Each named turn below is shown by a few rows before and after it. Which turns, in which order, take the first row of each later pair to the second? The first pair is answered.
sima:
[-21   4  -1  11  -7  -4   1   3  -5   1   3  -1 -20  -8 -18  -6 -15 -14
  12] |-> [-15  21  -9  13  -3   1   8   5  -8  -5   4 -13 -14   4  -5   0 -21  -9
   4]
[ -2 -12   6  -7  -2  -9   3   9 -17   8 -17  13  -7 -23 -25  -6   3   2
  -4] |-> [  5   8  -4  -8  -1  -5   9  19 -26  -5 -14  -1 -14 -15 -22  -2  -5  11
  -8]
[  5 -14   0  -5   9  -7  -5   1   1   9   4  21  -8 -10  -8  -8   4  14
  -8] |-> [ -1  -9  -9  -6   6 -10   1  11  -9   7   1  15 -10 -11 -13  -8  -1  15
  -7]
Lom:
[ -9  20   1  12   3   3   1   7   1 -31   6  -8 -13   9  -6  10  -9   4
  10] |-> [  6  17   7  10   4   8  -4 -11  15 -29  12  -2   2  13   7  15   3   3
   7]
[ -1  -9  -9  19   4   5   6  -5   5   3 -14  17 -15  -5   0 -13  -9  11
   5] |-> [  7 -11  -5  13   3  12  -3 -19  18   8  -7  12  -7  -4   5 -10   8   8
   5]
[-14   6  15  19   5  -2  11   3  16 -10  45  -5 -16   5   8  -8 -17 -17
  13] |-> [ -6   5  16  10   1  -3  -3 -11  27  -2  48 -12   2   2   6  -3   6 -25
   9]
Gos:
[-19   1  -7  10  -4  -5   0 -10  20   4  13   4   2   5   1  -8   4 -13
  11] |-> [-16   5 -11   3  -7  -7  -3  -7  21   7  17  -9   9  -2  -3  -1  10 -15
   5]
[-27   0  -2  -7  15  -7  15   7 -11  18  -1  16 -10 -11   2 -11  -6  19
   4] |-> [-15   1   5   3  22  -3   9 -12   8  13  11  24  -7  -1  25  -9  -2  15
   6]
[ -1  -3   0  20   0   4  -7  -8   4  -9   5   3  -1  14   9  -5  -5 -10
   7] |-> [  3  11  -3   7  -2  -1  -6  -2   3  -5   9 -17   8   7   1   7   9  -4
  -7]
lagem:
[-13 -33  15  -8  -8 -17  -1 -18  -2   7  -5  16   3 -10 -12 -11  11 -10
  -9] |-> [  1 -11   8  16  10  -8  -2 -29  11  -9  17  -4   7  19  28  -7   0  -7
   2]
[  1 -19  -1 -15 -18 -14   1 -14 -14  20  -9  21 -15  -4 -25 -18   6  12
   1] |-> [  3  -6  -2  16  -1  -8 -10 -32   6   7  25  -7 -22  18  10  -8   7   3
  20]
[ -6   9 -18 -17  -8  10  -7   7  -5  -8  -7 -12   9  -8   2   8  -9  14
 -16] |-> [-20  -7  -9 -17 -12   3 -14   1   1   3  -1 -12   1 -15 -12   5   9  -2
  -7]
[ 6  5  4 -5  2  7 -9 -8 16  9 11 -5  8  2  6  7 10 -3 -1] |-> [ 16   9   2 -10   2   5   0  -1   8   4   1   1  16   2   4   3   5  10
  -9]

Between the rows of a pair lie 2 to 3 turns.
[ -6  10   0 -11  -4  -4  15  22 -19  -6 -18   5  -4  -4 -24   2 -14  11
 -15] |-> [  7  16   3   2   3   1  15  14 -12 -14 -14  18  -3  13  10  -5 -25  13
  -3]	sima Gos
[  8 -11  10  -8 -10  -7 -10 -11   7  14 -11   1  14  -6   2  13  21 -13
  -6] |-> [ 19   2  11 -15  -8   0  -3  -2  -4  -2 -17   7  22   1  12  16   6   9
 -13]	lagem lagem
[ 14  -1   9 -13   3   5  -9 -13   3  -3   0   7  28  -8   0   7  23   4
  -5] |-> [ 16  14  -2   1  13  10   1  -2  -3 -21   5 -11  22   7  16  10  -1  10
  -4]	Gos lagem lagem
[  7 -15  11  15   2   7  -8 -20  14   3   4  23   4   6  16  -9   5  -6
  10] |-> [ -8  -1  -6  10  -1   5 -14  -7   7   1  18 -32  -1   2  -2  10  19 -13
   6]	Gos Gos lagem
[-10 -12   6  -2  -7 -11   5  11 -12  12 -10  22 -10  -9 -17 -10  -3  -3
   5] |-> [-23  -5  -2  12   1  -5  -4   7  -7   8   8  -5 -21  -3 -10  -1  -3 -15
  16]	sima lagem
[ -7  -3  -4  -1   5  -4 -29 -24  23   7  24 -27  15   5   0   6  41 -27
   2] |-> [ 28   5   0 -12   6   6 -13 -29  21  -6   2  10  43  15  22   4  24   4
 -14]	lagem sima
[ -2  14  -8   2   4  -3  14  20 -23  -9  -9  -4  -3  11  -4   6 -18  18
   3] |-> [  2 -22  11  -1   0  -4  -6 -16   4  13  -8  29   4  -2   0  -3  10   2
   9]	Lom sima sima
